In the rows, zero is written as 128.
Named moves, each a turn or a mirror, and the order they were made in; the first pair answered
nus (before => after):
[143 103 124 108 151 154  79 130 122  67 169 162 158 121 111 142] => [120 117 109  79 170 164  70 123 119  97 158 108 146 127 117 142]
[156 107 114 169 107 134 118 122 158 133 113 175  98 114 124 114] => [129 133  95 135 128 150 106 120 153 168 107 104  83 123 139 115]
[126 117 115 160 132 142 113 135 123 134 141 121 115  94 123 142] => [126 123 114 159 134 143 112 139 127 136 143 122 114  95 123 141]
nativ (before => after):
[147  74 133 140 112 137 114 141 128 123  95 177  91 107 112 116] => [149  76 126 129 109 139 114 153 126 109  96 170  93 110 108 133]
[119 163 155 106 165 139 137  83 112 132 146 101 164 125 114 139] => [121 157 150  99 166 138 132  92 111 122 145 103 158 132 111 150]
[137 146 144 134  97 124 119 131 151 151 114 162 152 137  96 127] => [139 145 149 127  97 121 125 142 151 143 110 157 155 136  95 139]
[131 141 122 149 137 115  64 111 140 137 170 143 160 137  93 147] => [128 122 184 168 139 109 116 102 134 137 153 153 166 133 104 111]
Sesid (before => after):
[119 148 110 154 110  92 140 142 129 151 129 147 109 139 110 138] => [117 134 100 155 119 104 122 139 132 168 126 135  99 130 124 122]
[118 149 139 124 139 116 142 120 121 155 103  91 146 156 138 125] => [118 160 130 124 136 109 137 115 120 147 113 103 156 159 130 143]
[134 130 143 164 122 115 119  86 129 123 146 180 151 124 119 120] => [135 115 125 167 133 136  96  84 136 142 140 158 134 113 137  99]
Pairs:
Each pair is 2 to 3 moves apart.
[147 143 108 141 151 187 102 128 110 144 187 110 141  95 154 154] => [129 151 167 143 151 174 160 113  97 156 166  99 154  94 161 119] | nativ, Sesid, nus
[149  81 140 135 139 155 130 127 127 110 123 140 124 105 166 128] => [146  93 160 137 133 142 157 128 130 111 111 145 128 107 159 126] | nativ, nativ, Sesid
[110 174 123 103 145 108 139 123 135 105 153 117 160 147 103 168] => [103 126 151 133 169 133 132  89 138 156 125  93 130 118 146  80] | Sesid, nativ
[132 144 140 108 132 110 132 129 152 134 112  68 115 122 137 141] => [146 152 111 134 112  90 110 118 158 120 136 124 130 115 107 166] | Sesid, nus, nativ
[143 121 131 139 100 149 148  98 117 140 107  98 127  97 164  61] => [148 165  61 131  91 132  92  93 119 128 145 121 144 107 131 122] | nativ, Sesid, nativ
[120  61 188 135 150 182 151 108  98 122 110 126 139 121 164  70] => [127  78  79 116 157 197  58 115 108 139 137 105 123 123 155 117] | Sesid, nativ, Sesid
[121  99 179 145 136 118 121 113 107  94 134 183 150  98 116 107] => [ 92 139 142  72 167 147 102 133 102 124 123  79 128 117 133 124] | nus, nativ, nativ
[131  92 191 153 109 112 166 137 104  79 139 189 169 117 115 120] => [103  99 119  76 143 168 114 172 116 133 115  46 103 129 148 128] | nativ, nus, Sesid
[126 124 149 155 109 137 138 102 110 157 124 151 144 126 133  82] => [125 134 124 159 111 140 107  97 114 161 141 160 146 130 128  96] | Sesid, Sesid
[139 136 152 134 161 175  97 135  86 101 141 114 165 173 133 138] => [150 121 150 161 152 171  88 129  93 100 143 144 165 165 135 128] | Sesid, nativ, nus
[133 121 132  94 128 140 146 146 143 146 108 101 119 142 125 140] => [142 131 134 104 114 123 154 145 144 126 124 135 139 145 106 163] | Sesid, nus
[111 152 125 119 124 122 110 107 128 163 123 128 137 139 124 116] => [111 155 147 118 121 112 134 111 123 150 118 133 142 143 124 117] | Sesid, Sesid
[101 145 107 127 164 120 108 149 141 128 162  78 109 110 113 121] => [113 119 154 173 152 106 144 132 139 115 154 133 123  92 115  89] | nativ, nus
[115 153  98 131 128 111 124 132 138 178  99 100  96 120 136 107] => [141 131 100 167 106  97 119 133 145 142 114 175 114 106 121 119] | nus, Sesid
[107 169 125 132 112 113 135  79 127 154 168  79 135 150 109 147] => [128 158 142 121  96 107 157 116 126  99 167 107 145 157 105 179] | nativ, nus, nativ
[131 154  71 133 123 115 107 103 132 177 115 111 119 132 121 143] => [131 137  95 103 120 127 134 145 135 157  88  85 103 141 133 149] | Sesid, nativ, nativ
[126 164 165 114 114 101 154 150 136 136  84 102 118 140 109 125] => [123 151 160 113 122 114 148 146 137 151  77  85 105 138 126 113] | Sesid, Sesid, Sesid
[118 129 190  65 142 108 125 147 129  85 162  92 120 169 101 135] => [133  78 158  84 158 143  74 138 140 116 158  80  89 148 125  97] | nus, Sesid, Sesid
[130 164  95  65 137 135 153 161 116 106 117  92 143 140 117 186] => [167 100 106 123 112 130 147 165 127  68 127 186 152 118 118 170] | Sesid, nus
[124 177 135 128 123 117 127 117 112 126 159 117 142 132 116 147] => [148 115 136 167 124 144 104 119 125 133 148 146 118 107 143 110] | Sesid, nus, Sesid
[114 180 135 155 207 110 120  87 115 169 152 107 120 147 123 118] => [133 145 179 188 184  97 159  96 118 132 142 170 133 138 118 107] | Sesid, nus
[112 160 113 109 134 115  98 102 136 150 154 114 141 127 123 140] => [137 106 120 143 130 133  92 108 143 148 139 143 120 106 140 101] | nus, Sesid, nus
[102 172 186 127 156 111 141 109 119 149 110 123 151 150 135 127] => [125 164 146 154 130  95 107 119 130 123 134 184 162 145 115 159] | nativ, nativ, nus
[129 146  79 156 138 133  67  79 127 168 148 117 118 123 118 123] => [144 104 187 178 119 114 157 102 118 105 126 174 146 117 119 102] | nus, nativ
[117 143 146 108 107 109 165 151 132 116 107 130 114 135 110 149] => [139  95 124 143 102 129 122 149 147 113 114 165  98 116 120 130] | Sesid, Sesid, nus
[131 102 111 125 114 134 138 163 147 158  98  99  89 130 146 121] => [153 106  83 151 102 115 112 155 151 137 129 153 106 126 124 145] | nus, Sesid, Sesid
[123 158 100 129 119  91 120 116 125 129 140 161 114 139 100 105] => [134 113 146 127 119 107 158 143 127 100 113 156 107 131 119  88] | Sesid, nus, nativ
[134  81 126 155 136 165 107 147 136 106 124 143 111 102 142 105] => [131 116 111 175 125 139 102 126 131 103 151 180 140 106 117 126] | Sesid, Sesid, nativ
[111 105 122 141 146 135 146 119 131 151 109 103 101 118 154 119] => [104 151 104 115 137 112 151 129 129 135 126 102 121 133 126 166] | Sesid, nus, nativ
[116 134 106 165 135 180 105  99 109 158 170  56 146 163 133 141] => [118 139 134 130 123 167 159 148 107 115 153  52 151 180 124 175] | Sesid, nativ, Sesid
[154 100 125 136 115 152 113 140 148 118 130 134 116 138 125 123] => [141 126 160 136 109 128 155 137 140 116 119 132 130 147 120 120] | nus, nativ, Sesid
[122 163 151 137 120 110 155 126 127 118 141 161 167 134  97 157] => [107 186 109 116 132 120 116 123 123 146 146 123 152 144 101 167] | nativ, nus
[145  92  86 120 102 123  86 179 158  96 119 174 114 134 114 150] => [140  60 135 143 114 134 113 164 161 127  93 156  91 118 143  81] | Sesid, nativ, nativ
[109 141 195 108 137 140 169  81 113 155  98  93 128 148 151  56] => [151 116 171  86 105 136 178 158 123  44 115 151 149 163 123 155] | nativ, nus
[134 114 201 181 114 109 190 124 131 114  96 165 131  98 106  83] => [105 158 150  77 146 142 171 166 123 127  89  37 108 130 115 141] | nus, nativ
